Each row is where one point has got to under a steady rotation. How many ticks took it there?
The counts run from 0 to 283.
[ 12 -13  -8  -3 -10  -6   1   0  -3 -13  10  14 -11  -9   2   3  -7   3
 -16 -17   4   5   4  -4  16 -21  -5  -7  10  14   6   8  -4   8] => 104
[  6 -10   3   4 -15  -6   2  16   4 -15   1   6   5  -3 -10   3 -10  -8
  -2  -1  -3  10   8   8   9   6 -35   0  -9   7  -3   1  11  20] => 87
[  7  -7   9  -1 -12  -5   3  -1  -3   2   8  21  -6  13 -13   5   2   8
  10  16   0   5 -13  -1   5  -9  -2  19   4  -6  -9  10  15  13] => 96
[-10  15   7   5  13  10  10 -17  -1   9  -2 -16   5  -1  -4  -8  10  -2
   9   5  -5   0   4  -2  -7  -7  30   9   6  -8  -8  -2  -2 -10] => 172
[-11  21  -5   6   6   6   5  20   0   0 -15  -5   8  -3   3  -3   3  -3
   2   5  11 -23   3   4 -13  21  -1   9  -6 -15  11 -13  -8  -5] => 24
[ -3  11   1  -7  -8  -1   5  20  -8  18 -16  17   3   3  -7   6   4   3
   2   7  11  -6  -4   2   7   9   2  24 -10 -13  10  -3   5 -13] => 144
[-11   8   3  10  11  -7   4  -5   7  20 -24 -18  13   1  -2  -6   2 -13
   3   9  -8   3   1  19 -12  17   5   9  -2  -7 -10  -2   6  -1] => 21
[ -1  -2 -20   3   7  -5  -3  -9  -3   2  -2  -4 -10 -10   9  -6   2  -2
 -21 -20  -3  -1   2   2   8 -19  14  -9   3  12  10   6 -16  -6] => 1
[ 11 -12  -4  -1  -9   0  -2   1 -10  -9  19  23 -12   1  10   7  -5  11
  -8  -5   9  -4  -6 -11  13 -18  -3  -6   6  12  10   4  -6  -1] => 105
[ 13  -7  -9  -1   0 -13   1  -8 -16   2   5  17 -14   6  16   6   0   5
 -16  -2  18  -9  -4  -6   8 -19  16   4   9   7  16   7 -17  -3] => 273
[ -2   6  -5  -3 -11  -2  13  11   0  11 -22   6   3 -11 -11  -2  -7  -6
  -6  -8  -2  20  11  17   8  -4 -11  20 -18  -9   1   2   5  -3] => 146
[ -2   2  12   2 -12   7  -4  19   0 -10   5  18  10   9   0   9  -3   3
  13  16   9 -17  -3 -10  -1  14 -19   8   0  -4   4  -6  10   7] => 84
[  1  -3   7  22   0   7  -2  -3   7 -16  14  -5  11  -2   0   7   9 -19
  -8 -14  -1 -15  16  -3  -1   6  -4 -13   4  12   3  11  -1  17] => 234
[ 14 -11   0  -2 -18   5   3   1  -3  10 -12   7  -2   2  -6   4 -20  -2
  -4   7  -6  12 -14  12  12   3 -25   2 -13   1  -5   4  24   1] => 254
[  2   5  14  14  -3  29  -2  -3  -3  -9  15  -1  13   4  -1   9  -1  -6
  -1  14   2 -19  -4 -17   2   8  -4 -12  -3  -1   5   1  11  -4] => 236
[ -6   8 -13  12   9  12   2  -1   2  -3  -7 -16   7 -18   9  -2   4 -11
 -16 -17   4 -11  14   3  -1   6   5 -14  -5   8  11  -5 -12  -7] => 12
[  9  11   0   1  -4  20  14 -21 -14   6   7   5   8   3  -3   2   8  -3
  -8   1   3   1   5  -7  14  -8  27  12   0 -12   9   9   2 -12] => 280
[  5  -5  15  14  -2   8   0   4  -4   9   0  12   7  15   1  12   5  -7
   1  23   9 -22 -11  -6   0  19  -3   7  -6  -4   3   5  16   4] => 247
[  0  -6  -9   3  -1 -21   3  21  -1  10 -20   8   5   1   1   4  12 -17
 -11  -7  17  -6   5  13  -5  12  -7  16  -7   0   9   8  -9   8] => 142
[-11   7  -5   6  16   5   8  -8  13  -2  -2 -30   8 -16   4 -12  -6  -3
  -7  -8 -14   9  11   9  -4   0  -1 -15  -3  12  -4 -11  -3  -5] => 179
[ 13  -1  -9  -8 -15   0   7   2 -15  -4   4  23 -10   0   3   7  -5  10
  -9  -3   9  -6  -5  -5  12 -15   1   7   2  -2  19   0  -2  -7] => 268
[ -4  -1   4  18  10   6   2   3  -2  15   6   8  11  10  12  14  15  -9
 -10   1  19 -22   3  -6   0  16   4   3  -3   6  15   4   0  -9] => 127
[ -6   8  18   9  10  15   8  -5  -2 -11  16  -5  15   7  -2   2   8  -3
   8  15   3 -16   0 -16  -8  12   6  -1   6  -2   0  -5   5   1] => 68
[  1  -3   8  16   0  15   8  -5   0  23  -6  -5  20   6  -7  11   6 -17
  -8   2   2   2   1   6   7  14   1   7 -13  -5  -6  11  16 -13] => 129
[  9 -14  -1  -3  -7 -21  -8  17  -1  -6   5  28 -13   9   5  10   1   6
   6   9   9  -8  -9  -4   1  -1  -7   9  10  10   7   3  -2  15] => 94
[  6  -4   1  -7 -11   0  -3  19   0 -12   4  26  -7   1   3  10  -9   9
   2   8  11  -8 -10  -8   6   1 -28  -1   2   5  11 -11  12   0] => 89
[ -7  22   1   1  -2  11   8   5   5  12 -22 -12  11  -6 -11  -3 -12  -5
   7   7 -12   3  -3  15  -5  13 -10  10 -12 -13  -3 -14  12  -9] => 26
[ -9  18  -4  15  10  17   5  -5  -7   8   2  -3   6  -1   5   3  13  -2
  -6  -4  10 -21   2 -10  -4   0  32   5   3 -10  12   1 -12 -14] => 8
[  5  -5   9   6  -5  -4  -6 -12   6 -11   9   3  -7   4 -12  -7   2   1
  14   7 -17  10  -2  -5  -3 -21  15   8  14  -1 -19  10   4  19] => 216
[  1   0   9  -2  -6  -1  -4  -8  -3  -6  10  13  -6   4 -11  -2   1  14
  16  20 -10  -2 -13 -15  -5 -18  16   9  15  -3 -16   1   7  10] => 215
[ -5  18  -9  -7  -9  -1   4  20  -4 -16  -3  12  -5  -8  -8   0  -2   8
   9  -3   2  -8   1   2  -6  -6   5  17   1 -15  11 -14 -15  10] => 40
[  8   4   2  -4 -17   0   7   4 -17   3   1  27  -4  12  -6   8   6   0
   0   6   9 -15  -9  -5   9  -5   5  21  -2 -12  10   8   2   0] => 263
[  6 -13  -4   6   0  -8  -2  -8  -1  -5  18  13 -12   4   6   4  16  -3
 -15  -6  11  -9   9 -10   7 -13  16   2  10   9   9  18 -11   8] => 110
